Rotation paths and how fast each direction turns (degrees per step)
Each turn is a multiple of 5 degrees from 10 to 175, or 0.
Each row of a path follows its step; steps can be skipped.
Path 1:
step 1: [ 27  16  25   4   0 -31  -6 -35   6  13   7  20   5  -6 -18   2  -3  37
   0  17 -10 -19  -1  -7  -5 -30 -26   7  16  41   6   0  25  -6   7   7
 -13 -16  -4 -17 -22  24 -28  11   9  15  11  11   5  26  16 -15  14   3
   1 -17 -27   4 -49  32 -19  31 -18  12 -17  17]
step 3: [-35  25  17 -18 -52   2  13  -1 -29 -16  -8  14  -9  18  -8 -14  31 -10
  -9   7   7  15   2  10  11  -9  38   1  -7   0   7   0  -4  -1  13 -10
  -9  18  28 -22  -4 -23  -4 -13  -8  14  11   8 -26  12 -39  20  27  16
  -6  38 -23 -16  -1  21  28 -12  10  23  -1 -33]
step 8: [ 14   2  -5 -21  15   7 -20  28 -11 -13  17  20 -26  -5  -5 -33 -20 -15
   5 -16 -30  28 -11   8  -3  -4   5  -2   1  -3  34 -23  -3 -29  -5  -6
  20   7   2  -2  30 -32  -6 -38  27   4   4 -14  -4  38  -4   5  24   8
   2 -11  13   7   5  33 -10 -30 -17  44 -33  12]
step 9: [ 14  30  44  -4  -7   0  -9 -14  19  10   9  -8 -14 -20  23  -9 -36   7
 -22  12  -7 -20 -12  -1   3 -25 -37 -54  -4  -3   2 -18  -2   8  19  12
 -13 -31  12 -10 -13 -10  18  26 -11  12 -16   0  -8  19  23 -17 -16  36
   0 -43  -1  -4   7  10 -16  -3   7  15 -30   5]
step 12: [-11  -7  12   2  -1   6 -13 -13  18   8 -43 -10   1  14 -35  -6   4 -16
  35  22  13 -22  -9 -16  -5 -14  17  25 -25  17  31   2 -13  -2  16  18
  18   9   8 -55  23 -40 -17   9   2  -7  -6 -22  44 -17  17  -3  19 -18
  15  -9  -9   0 -13  21  -1  15  -6  17  16  17]
step 14: [ 12 -28   3  17 -27 -21  13 -13  -4 -27  32  11   3  16   3  19   9  32
 -18   1  10  -7 -18  -5  11 -21   9 -28 -24 -10   3   5  25 -19  20 -27
  25   4  11 -21 -24  32  36   6 -13 -13  -5   1  -9  12  12  -1  33  43
  -1  -5 -30  28  -3 -11  -9  23  13   0  23 -24]
step 15: [-21   7  13  21  15   4  45  25  11 -18  -3  12   8  10  -8 -13  -4  17
  13  -1  27   1  -3   0   4  23   6 -19  12 -25  19  13   7  24  21 -14
  16  13 -10  19   2  -4  18 -11   4   3  -1   3 -44 -17  -9  -7 -24  -8
  46  61  -5  24  -7  -1 -10 -20  -2  38  21 -13]
step 21: [ -9  16 -10  18 -32  34   7  18   6   0  24 -17  -3   3 -35  -7  -8   3
   7  -8 -18  26  18  10 -10 -21 -20   8 -29  20   5 -20  32  15   1  -2
 -37  -4  15   6   2   8 -22  28  -4  -2 -10 -13   9  22 -11  -4  22  38
   2 -17  20 -25 -13 -14 -20   8  -9  38  -9  45]
step 23: [-34  19 -30 -11 -13 -14 -28  12  51 -28 -32   9  16  17 -23  17  13  28
  26  -2  10 -19  13  31  -7  -7  25 -15  12   4  -4  -5  22   0  14   4
  15  -7  -3 -21   9  -2  -7 -25  29 -30   6 -19 -37  -8   4   5   0 -10
   6  33   8  11  19   3   6 -15  14   6  19 -19]
Speeds:
[  3  -1  -8   5  -2  -1   4  -3   3   0   2  -1  -2  -2  -2   8  -2  -2
  -3   1  12  -8   2  -4   3   4   3   1   6 -10   3  -7   3  -5  -2   3
   1  13   8  -7  -4   1   5  -4  -1  10  -2  -1   2   2   9  -5  -5 -10
   2  -7  -7   3  -1   3   3   4   2   9   4   5]	25
[ -9   2  -6  -3  -4   5   3  -7   7   6   2   6   3  -7  -2   2   5   1
   4  -1  -2   5   1   0  -2   1   4  -3   5 -12  -4  -6   2  10  -9   1
  -7 -10   0  -1   0  -9   7   3   7  -4  -3   2  -1   8   2 -12   2   1
   6   6   7   1  -3  -2  -1   6   0   0  -1   2]	175
[-6 -5  5 -1  4  8 -4 -6  0  0 -9  2  5 -8  4 -4 -9 -3  3 -5 -3 -3  2 -4
 -7 -6 11  4 -1  0  6 -7 -7  6 -7 -1  6  2  7  3 -2  3 -6 -6  2 -6 -1 -1
  3 -1 -2  7 -4 -2  4 -2 -2 -3 -1 10 -8 -3  3 10 -1  0]	90
[  4   9   7   0  -2  -3  -2   8   4   0  -2  -3   3 -15  -3   7   0   4
  -3   0   0   2  -2  -5   1   1  -5   1  -7   0  -7   7  -4  -9  -7  -9
   7   0   4  -2   2   0  -9   2  -2  -5  -5   2   0   5  -4  -8  -5   5
   4  -8   4  -5  -4   3   2   8  -4   2  -1   9]	90
[ -2   3   2   7  -1  10 -11   5   6   1   3   8  -6  -2   1  -4  -1  -1
   5  -1  -1   6  -2  -5   6   2  -1   4   8   1   3  11   6  -7  -5   4
 -12   6   9   0   6   2  -6  -5   5  -3   0  10  -6  -4   5   1   0   2
   5   2  -4   1  -1   3   5  -1  -1  -2   1  -9]	145
[ 6  4  5 12 -2  3 -7 -3 -1  2 -2 -6 -3 -5  5  5  9  3 -3 -7 -1 -1 -8  9
  1 -1 11 -4 -1 -1 -3 -3  5  9  6  6  2 -3 11 -4  5  3  4  3 -4 -3  3  0
 -4 -4  0  0 -1  2 -3 -5  4 -1 12  6 -2  0  4 -9  6  6]	160
[  0   4   2  -5   0   4 -10 -12  -5   1  10  -6   4  -4  -7   1  -3  -4
   2  12   6   4   5   4  -2   1   2   4   3  -1   2  -3   4   3   6  -3
   2   5   5  -3  -7  -2  -8   6  -1  -2   3  -2   7  -6  -5  -9  -1   6
   0   5  -7  -7   3  -1   3  -4 -11  -4  -3  -1]	40
[ -1   8  -5   2   6   7   9   8   1  -4  -4   2   1   0 -10  -3   0  -2
   3  -9   6  -5  -5  -2  -7  -7   7  -2  -2   5  -4  -1   5   2   0  -4
  -3   6  -8   2   0   0  -7   4   4   3   7  -1   0  -8   4  -9  -7  -1
   3  -5   4   1  10  -4  -2   4  -4  -2  -7  -7]	135
Path 2:
step 1: [  2 -11 -14  -4   6   4 -10 -27   3  -8  21  27  11 -27  16  19 -10  10
 -37   3  26 -40   8  -4 -19 -15   1 -14  -2   0  12  -2  22  10  24  11
   7   5  25  -9   9  -3  10 -26  33  -6  36  15  19  14   1 -10 -72 -18
  -3   2  38  49 -12 -21 -17   0  19   5  31  11]
step 6: [ 12  -7   9 -18  11  26 -44  -2  -1  -7  21 -17  10   7  30 -18  15   5
 -30 -14  26  19 -22 -19  20 -21  23 -28 -12  -3  -8 -25  -1  20  12 -20
  -8   1  13  -1  13   1  50 -23  -3  11  26 -29  36 -16 -18 -34 -52  -6
   3  11   2  15  12   3 -11 -13   6 -46  18   4]
step 11: [  4 -13  17 -25 -29  22 -34  12 -14   5  22 -30  52 -25  14   2 -14  23
  -2  20  17   7  -8  12  37 -31  -1  -4  31   2 -31 -10   9   4 -13 -16
   1 -32 -41   6 -14  27  25   8  18 -35  -4  -4  -7 -10  -9 -55 -14   0
 -14   0  -3  11   2  14  10 -15 -18 -33  -9  -1]
step 12: [ -1 -19 -19  14 -19  52  31  -5  25  28   9  -1   5 -11 -12 -35  26 -27
  28   5  17 -31  -1  35   1  23  16   1  -9   7 -15  18  17   7  25   5
   1  23  50   1 -14   0  -3  -8  -1 -41  -2 -15  11 -22 -14   0  33  10
 -15  15 -37   9 -14  -8   8   9 -16 -26  32  17]
step 14: [ 35  -4 -11   2  -8   0   6 -45   6  -6  36  22  -7  -6  34  24  32  22
 -36  38   9 -13 -11 -31 -25  -8  38 -22 -48   0  -5   3   7 -23  12   1
  -4  30   5   1  21 -24  12 -18  16  36  17  17  29  19  -1  -9   0   7
 -18 -18  -2  -7  -8   7 -18 -16 -22   8  21 -16]
step 16: [ 34   4   8 -11 -11  21   2 -14 -23  -6   9  -3  36  12  -1  -6 -15  27
 -17  41 -17 -31 -32 -24   6 -19  28  19  44   1   4 -21  -4  23   5 -23
  -9 -13 -23  12 -49  48   4  -3  -3 -13 -22   3   5  20 -12   2   8  10
  24   1   2  19  -8  18  34  40 -11  10   7 -22]
step 18: [ 39 -18  -5  23  26 -12 -12  27  31  22 -15  -6 -19 -12   7 -29  -7   9
  19 -32   9  -8   4   9  -6  19 -23   3 -11   4  21  -2  28   2  -6  32
   1   8 -18 -31 -48   8  31 -17  22  37   4 -15  12   6 -20 -25 -12 -58
  10 -15  16  14  -6  19  16  17  -9  26  14  -9]
step 19: [-10 -14  -5   0   9 -12 -11 -21 -12   6  -8 -34  16  11  32  -2   7  24
 -16  12  13  13   4 -17  27   9  19 -45 -18  12 -46   7  10 -10  -3  -7
 -24  34 -19  -5  42 -11  -8   0  11   6  11 -18   7 -24  -1 -46   8   8
 -15 -41  31  27  11   7  -4 -43  -6 -14  36 -20]
step 23: [ 45   7  -5 -29  12  36 -10  51  51 -10 -13   1   7  12   0 -24   2  24
  29 -20  -6  20  30 -24  23 -10 -37  31 -40   8  16  12  32   9  -8 -16
 -12 -10   5  -4   1   8  13  20  -6  19  39 -31  -7  -1   8  -5  -6 -10
   2  -9   2  12 -10  23  20  -4  -7   0 -22  -7]
Speeds:
[ -6   0   4   2   5  -3   0   1  -6   2   7   2   7  -7  -8  -2  -3   3
  14  -2  -2   6  -3   3   6  -9   1  -5   1   6   0   0   1  -7   5   2
   8   1  -4   0   2  -1   1  -6   5  -2  -7  -7  -1   5  10   1  -2   7
   1  -5   5   1   4   4  -1 -11   3   6  -9   8]	170
[ -1  -1   9  -9   3  10 -13   2   3   5  -6   0   1   1   3  -3  -5   0
   3  11   1   3 -11   4  -1   5  -2   3   0   9  -3   4   3  -2  -3 -10
   1   3   2   2   3   1   3  -4  -3   4   7   5  -8  -4   7  -4   0  -1
   1  -7   2  -1   5   5 -10  -2  -2  -2   0  -8]	85
[  3  -2  -6   1   2  12  -2  -1  10   3   0   8 -10  -8  -7   7   5   0
   1   4  -4  10  -3   2   3  -1  -7   4  -2  -3   5  -2   0   1   3   7
  -4  -4   6  -9   8   4  -2  -8   1  -1   2  -5  -3   5   1  -7  -5   4
   3  10  -6   2  -1  -2   0  -3   1  -5   5   2]	130
[ -7  -2 -11   4  11  -1  -4  -3   0   0   4   7   7   5  -5  -5  -2   3
  -2  -4  15   2   2   2   0   1  -1   9  -2   1  -7   3   9  -2   0   2
   6   3   0   0   2  10   9   0  -5   4   7  -3  -3  -2  -3   2   1  -2
  -6   4  -3   5   2  -9   6  -3  -5   6   3  -2]	65
[  2  -3   3  -9   0  -2  -2  -1   7  -1  -7  -1   3   1  -1   0   3  15
   2   1  -2   0  -1   2  -2   0   2  12  -2  -2  -7  -7  -4  11   4   6
   0  -4  -1   0  -1  -8   1  -4   2   3 -10   0  -1  -6   2  -3  -3  -7
   3  -1   2   0  14  -7  11   2   2   4  -7  -4]	140
[ -4  -3   6  12   3  -3  -8  -4  -7  -1   5  -2   0  -1   2  -2  -3   1
   2  -4  -3  10   2  -2  -2   3   3   2  -1  -5   8   2  -5   8   2   0
 -10   3  -2  -8  -6  -2  -1 -10  -1   2   4   1   0  -6   4   3   0   9
   5  -7   3  12  -2  -3   3   8  -1   5   6 -10]	25
